One turn sends every row of this set to another row. A few are shown first. Where does it send the rows asked after them?
q_743: [29, 17, 9, 8, -27, 4, -15, 0, 3, -7, 17, 5, -36, 12, -24, 4, 2, -18, 31, 9, -9, 24, 10, -2, -14]
q_970: [18, 6, 2, 1, -30, 18, -29, -8, 14, -9, 13, -4, -20, 14, -26, 16, 10, -7, 8, 7, -30, 4, 12, 24, 8]
q_132: [0, 12, 21, -4, -11, 11, -12, -6, -27, -6, 16, 8, -6, -17, -3, 19, -16, 11, 18, 8, -30, 27, -1, 2, -4]
q_280: [7, 21, 2, -12, -37, 6, -20, -7, 15, 8, 32, 8, -12, -15, -27, 0, 16, -10, 23, 8, 3, 19, 11, 2, 3]
q_601: [20, 26, 8, -4, -15, -9, -5, -15, 9, 9, 16, 19, 1, -10, -4, 17, -1, 0, 38, 14, -38, 18, 2, -4, -5]
q_887: [31, 17, 13, -5, -50, 19, -28, -8, -3, 3, -2, 3, -26, -8, -24, 15, 9, -1, 8, -10, -18, 19, 13, -3, -4]
q_422: [15, 12, 17, 9, -48, -1, -12, 2, 13, -10, 1, 5, -28, -9, -13, -16, 7, 4, 11, 24, -36, 10, 27, 11, 6]
q_946: [22, 19, 3, -1, -34, 4, -21, -9, -29, -10, 15, 10, 1, -18, -15, 7, -3, -5, 7, 13, -24, 8, 10, 0, 26]
q_951: [27, 2, 12, 14, -26, 8, -11, -9, -21, -1, 26, 1, -10, -21, 2, 13, 5, 30, 10, 8, -22, -7, 15, 4, -16]
q_485: [-3, 16, 11, 4, -25, 4, 18, -8, -7, 1, 10, 21, -5, 3, 5, 10, 4, 5, 15, 15, -13, 0, 6, 6, -22]
q_268: [38, 16, 17, 5, -21, -3, 3, -14, -3, -12, 17, -6, -21, 2, -7, 10, 9, 28, 25, 14, -24, -4, 28, 4, -4]
q_284: [31, 11, 13, 11, -6, -4, -4, -12, -9, -4, 30, -1, -7, -11, -8, 14, 15, 26, 20, 16, -24, 2, 20, 5, -21]
q_470: [5, 26, 4, -10, -39, -3, -11, 1, 2, -6, 18, 29, 7, 3, -13, -10, 0, 11, 6, 4, -8, 36, 15, 1, -7]
q_32: [3, 10, 23, -22, -36, 2, -17, -7, 7, -7, 18, 10, -17, -14, -28, 2, -3, 11, 4, -9, -7, 30, 21, 17, 5]
q_750: [-8, 22, 14, 2, -30, 7, -32, -4, 7, 13, 17, 0, -18, -21, -10, 7, 7, 31, 7, 17, -40, 19, 12, 4, -11]
q_182: [10, 26, 10, -16, -37, -9, -10, -15, -22, -13, 12, 34, -7, -7, -11, 5, -3, 26, 7, 7, -27, 7, 18, 8, -12]
q_719: [40, 14, 6, 8, -34, 12, -3, -7, -17, -9, 21, 2, -16, -4, -6, 3, 2, 29, 18, 8, -18, -15, 17, 1, 0]
q_877: [8, 21, 1, 12, -32, 37, -12, 8, -6, -11, 17, 2, -11, -11, -29, -13, 6, 12, 2, 17, -23, 12, 2, 3, -4]
q_127: [19, 18, 8, 2, -19, 9, -26, 7, -9, 17, 9, 7, 1, 2, -23, 11, -5, 13, -11, -12, -11, 21, 5, 2, -11]
q_932: [-15, 13, 13, 2, -42, 5, -3, -4, 14, 1, 18, 6, -16, 1, 3, 6, -1, -2, 17, 8, 0, 29, 10, 2, -8]
q_281: [11, 18, 14, -18, -20, 4, -11, -19, -10, -17, 25, 5, -20, -15, -41, 11, -6, 12, 11, 5, -11, -8, 18, 14, 3]
q_375: [16, 10, 2, 5, -27, 7, -30, -5, 28, -1, 12, 7, -4, 9, -9, 9, 3, -7, 31, 18, -36, 9, 8, 5, -22]
q_410: [2, 4, 19, -6, -15, 16, -32, 14, -6, -1, 6, 11, -4, 10, -2, 1, -10, 11, 21, 14, -31, 18, 6, 9, -23]
q_636: [10, 15, 14, 12, -20, -25, -30, 4, 1, 10, 14, 4, -15, 8, -4, 9, -9, 0, 11, 11, -16, 27, 20, -4, -18]
q_909: [15, 12, 7, -13, -29, 13, -46, 8, -20, -3, 8, 9, -7, 9, -18, 1, 10, 9, 2, 13, -31, 12, 17, 14, 8]
q_642: [12, 20, 8, 5, -7, 0, -4, 8, 18, 9, 27, 15, -21, 4, -27, -13, 6, 15, 17, 18, -32, 15, 6, 20, -7]
q_598: [22, 10, 13, 3, -25, 1, 7, -15, 9, -5, 10, 2, -17, -2, -14, 18, -9, -12, 18, 3, -27, 4, 7, 16, 24]
q_641: [5, 18, 9, -3, -29, -3, -6, -20, 7, 4, 17, -2, -9, -19, -14, 14, 13, -9, 24, 24, -8, -16, 20, -3, -5]

q_636 turns into q_743
q_641 turns into q_281
Where do these go?
q_268 turns into q_719
q_375 turns into q_970
q_642 turns into q_422
q_932 turns into q_280
q_132 turns into q_601

One turn sends every row of this set to another row. A few are shown first. Where does it send the rows asked after them?
q_825: [14, 10, -14, -2, 15, 9, 5, 0, -15, 5, -2, 19, 2, 2, -4, 1, -12]
q_866: [29, 12, -5, 21, 17, 10, 1, 6, -9, 14, 11, 6, -13, 5, -5, 9, 3]
q_344: [12, -27, -6, 5, 13, 13, 10, 16, 2, 1, 12, 6, -18, 5, 13, 17, 26]
q_459: [24, 4, 5, 11, 6, 19, -1, 5, -12, 18, 18, 7, -17, 8, 10, 10, 12]
q_757: [14, -2, 13, -3, 10, -19, 4, 22, 16, -8, 8, 4, -14, -24, 15, 12, 4]
q_13: [-9, 7, 12, -5, 11, 10, -17, -14, -4, -3, -6, 0, -6, 2, -11, 7, 13]
q_387: [-6, -9, 7, 5, 27, 5, -23, 17, 22, 10, -2, -1, -20, -8, -11, 10, 18]
q_681: [17, -7, 14, -22, 2, -14, -3, 20, 12, 17, 2, 6, -16, 17, 7, 14, 12]
q_168: [8, -8, 9, -12, 10, -21, 7, 21, 17, -12, 7, 4, -9, -19, 11, 14, 1]
q_961: [13, -25, -2, 2, 12, -8, 7, 23, 6, -1, -4, 10, -17, 4, 12, 19, 31]
q_851: [10, 0, 23, -18, -3, 0, -11, 5, 3, 17, 13, 4, -10, 15, 3, 12, 14]
q_461: [4, 12, -13, 9, 19, 0, -5, 13, -13, -4, -8, 16, -5, -11, 9, 8, -15]
q_929: [14, -3, 9, -11, 12, -17, 6, 26, 20, -5, 10, 2, -15, -19, 13, 11, -5]
q_435: [10, 16, -10, 3, 20, 7, -6, 0, -10, 7, -8, 17, -1, -6, -10, -1, -11]
q_279: [-9, -8, 10, -5, 24, 10, -16, 7, 23, 0, -7, -8, -26, -9, -5, 5, 17]
q_39: [8, 5, -20, 7, 22, 9, 3, 2, -11, -1, -9, 19, 0, -6, -8, 2, -6]
q_891: [-5, -12, -16, -3, 28, 27, 0, 5, 8, -3, 0, -3, -20, 7, -7, 5, 1]
q_626: [16, -9, 17, -15, 5, -17, 4, 16, 17, 1, -1, 9, -14, -18, 12, 6, 20]
q_413: [9, -23, -1, -3, 13, 19, 13, 9, 7, -6, 7, -2, -27, 1, 16, 10, 23]
q_834: [8, 1, 25, -22, -2, 6, -6, -3, 5, 7, 8, -3, -19, 8, 9, 7, 15]
q_408: [4, 15, -12, -2, 17, 0, -6, 13, -11, 1, -6, 15, -5, -4, 6, 6, -23]
q_671: [-2, -20, -18, 0, 29, 21, -3, 16, 11, 7, 7, 3, -13, 11, -11, 12, 2]
q_744: [21, -12, 10, -11, 12, -10, 9, 24, 23, 4, 1, 8, -23, -18, 13, 4, 14]
q_51: [18, 5, 3, 3, 7, 26, 4, -5, -13, 7, 11, 1, -22, 7, 11, 4, 9]
q_582: [-9, 1, 12, 1, 11, 0, -23, -5, -3, 4, -1, 7, 3, 3, -15, 13, 18]
q_606: [6, 5, 0, 10, 13, -7, -8, -6, -11, -2, -1, 9, 8, 6, -19, 16, 13]
q_441: [10, -3, 11, 4, 21, -10, -18, 26, 21, 14, -11, 2, -26, -6, 0, 11, 20]
q_509: [8, -5, -19, -1, 27, 7, 1, 11, 6, 7, 5, 5, -4, 16, -22, 12, -8]
q_504: [11, -14, 10, -20, 13, -15, 4, 22, 27, 1, -3, 7, -15, -15, 5, 5, 13]
q_826: [2, 8, -14, -1, 14, -2, 0, 10, -15, -6, -6, 18, 0, -3, 9, 10, -16]

q_744 turns into q_825
q_459 turns into q_851
q_13 turns into q_279
Where do these go?
q_681 turns into q_606
q_168 turns into q_461

